In the rows, zero is written as 128.
Rotation paths and how fast each direction turns (degrees each step):
Each turn is a multiple of 5 degrees from 10 to 175, or 0.
Each row of a path follows its step; steps can be skipped.
path 1
step 2: [133 128 124 122 118 130 127 146 133 124 117 136 130 132 131 122 123 136
 136 122 122 133 120 139 125 133 147 116 128 130 109 131 126 141 120 123
 117 125 139 119 120 124 131 137 124 127 132 148 136]
step 5: [127 135 114 132 109 116 117 138 137 129 121 121 131 126 128 125 122 124
 119 133 128 134 134 143 137 126 128 145 131 139 121 126 118 132 119 119
 132 145 132 135 129 115 140 137 125 119 139 123 133]
step 8: [123 138 114 119 136 127 117 132 133 126 117 130 110 135 133 112 122 128
 121 131 132 136 131 126 134 132 147 125 122 125 128 134 118 149 130 122
 143 133 138 121 135 133 134 130 131 136 125 125 118]
step 15: [131 127 126 136 137 131 117 122 120 127 126 118 123 135 135 125 120 134
 122 109 132 137 128 141 133 142 134 122 127 121 132 128 130 130 138 131
 149 135 126 131 117 122 134 143 144 137 128 126 111]
step 18: [129 125 129 113 129 130 117 134 133 122 141 121 134 127 132 119 134 131
 119 125 122 128 132 118 146 134 136 136 125 111 132 128 136 131 135 139
 123 118 128 138 114 113 124 144 125 135 133 142 126]
step 20: [128 131 130 121 114 129 132 128 127 124 115 137 129 113 134 118 128 134
 127 137 128 136 119 146 149 134 133 126 124 118 126 128 129 144 125 121
 132 152 138 129 129 130 130 126 125 116 126 128 118]
step 22: [118 127 113 129 126 132 126 132 118 122 129 116 116 133 126 127 130 130
 119 114 138 134 125 135 123 133 146 137 137 118 116 126 113 115 141 137
 134 135 135 122 124 110 122 133 118 127 119 128 129]
step 26: [122 129 126 116 122 125 112 118 129 119 113 123 122 134 125 114 119 126
 128 132 136 114 148 134 147 130 129 132 133 123 131 127 139 128 129 127
 135 136 135 120 107 122 124 138 127 133 129 131 122]
step 27: [146 123 116 135 124 131 126 122 134 125 119 130 141 125 128 131 132 129
 135 112 132 131 128 146 130 131 145 123 136 119 118 126 118 146 129 134
 126 133 135 141 129 133 129 137 146 119 132 134 121]
[130 129 130 132 127 127 129 129 128 127 127 130 130 132 128 130 131 126
 123 131 131 126 129 123 125 128 131 128 125 127 125 129 129 133 130 132
 130 128 128 127 129 130 129 125 130 125 129 132 128]  170
[128 126 127 132 127 129 126 125 130 130 130 129 130 127 126 126 128 128
 129 131 124 129 131 129 124 127 132 133 128 126 126 132 124 122 128 132
 129 129 127 132 129 129 128 131 127 128 127 128 131]  65
[129 128 125 126 131 132 128 126 128 127 125 130 128 125 128 129 127 123
 126 130 131 125 130 126 125 126 129 128 128 127 132 127 132 124 124 126
 126 127 130 125 125 131 125 129 129 129 126 131 133]  145
[121 128 130 125 127 128 123 129 127 126 129 126 129 131 125 127 130 128
 126 130 128 129 126 128 128 128 125 131 130 130 127 128 128 127 130 126
 125 129 132 127 129 127 131 126 131 126 131 131 135]  90
[127 128 126 128 128 129 132 128 133 128 128 127 127 131 129 129 132 129
 133 133 128 132 131 125 130 130 125 129 131 127 127 126 126 127 128 127
 128 132 127 124 125 133 130 131 129 126 127 130 126]  115
path 2
step 0: [141 137 125 126 135 125 144 144 121 133 128 132 136 137 133 130 117 131
 120 142 127 119 120 130 133 135 129 123 125 120 125 132 128 139 139 125
 126 121 143 108 136 131 130 136 131 124 119 122 121]
step 3: [120 133 121 133 123 140 145 131 128 129 119 123 144 126 113 128 130 128
 135 144 125 133 129 134 121 123 117 124 147 118 133 129 135 122 128 139
 139 121 130 117 122 127 137 122 121 131 133 125 126]
step 4: [131 124 120 126 123 140 129 126 128 139 132 122 143 138 125 135 142 119
 123 143 123 123 132 130 120 133 113 132 138 112 120 133 140 123 141 133
 133 121 120 127 129 128 138 118 138 118 132 124 128]
step 9: [136 127 126 121 126 120 125 136 124 130 122 136 133 140 137 118 142 119
 117 152 125 121 130 128 130 121 140 131 121 131 135 124 116 140 125 129
 112 121 135 130 132 124 136 134 133 119 124 124 115]
step 14: [128 140 141 126 126 134 131 145 129 133 131 135 123 119 132 131 129 132
 123 149 128 127 149 116 129 131 117 129 118 124 127 130 125 122 138 127
 140 113 132 119 127 129 125 121 130 132 135 137 127]
step 15: [129 140 138 138 121 126 135 133 136 135 129 118 129 119 125 128 119 127
 140 141 117 113 138 129 124 131 120 131 118 122 138 131 134 118 140 131
 140 134 127 119 131 131 135 130 124 126 129 149 127]
step 18: [146 123 117 121 118 132 136 124 125 136 120 133 135 122 131 113 131 127
 120 140 112 125 123 121 128 124 131 134 132 119 132 128 120 123 146 121
 128 130 146 117 136 126 128 132 136 126 120 122 129]
step 23: [125 135 148 120 113 138 135 138 124 126 125 114 126 127 126 130 133 123
 125 148 127 116 145 130 125 113 127 132 139 128 124 123 126 121 131 136
 127 124 131 140 123 121 134 128 126 127 137 120 127]
step 24: [125 135 144 134 123 130 122 128 124 132 142 118 125 131 124 138 128 116
 123 146 121 114 139 133 120 133 128 137 135 130 124 120 131 131 139 127
 114 129 116 137 126 129 139 132 121 118 132 140 136]
[132 130 131 126 130 129 128 125 127 128 129 130 131 132 124 126 126 128
 129 130 131 127 126 125 127 126 130 130 123 129 129 130 128 131 133 128
 129 130 130 130 126 129 127 126 133 124 127 123 127]  160
[129 131 131 129 125 131 125 125 127 128 124 130 132 125 127 126 130 131
 128 129 129 131 125 134 132 130 124 128 129 124 127 128 129 125 127 125
 129 130 130 131 130 130 130 129 131 128 125 129 126]  25
[126 124 127 130 133 126 128 127 128 127 129 125 131 133 132 128 129 129
 125 131 129 132 128 128 129 128 125 129 126 127 125 129 125 128 130 124
 129 129 129 131 125 126 127 131 124 126 125 130 125]  90
[120 127 127 126 129 132 124 131 129 130 128 126 132 126 129 128 128 126
 129 126 129 127 127 129 127 125 132 128 130 126 129 130 129 128 127 125
 130 124 130 126 124 131 125 127 130 124 127 128 129]  40
[126 133 129 128 133 128 131 130 127 127 126 125 129 131 127 124 129 127
 128 125 125 127 128 131 129 125 128 126 130 130 131 132 128 129 126 131
 128 126 126 130 131 126 128 131 129 130 126 126 121]  110
[132 129 127 129 128 132 128 126 127 129 131 123 131 127 128 129 129 128
 125 125 125 130 128 126 126 127 129 128 136 127 127 126 126 127 131 127
 123 129 127 130 132 128 123 127 128 127 125 127 132]  55
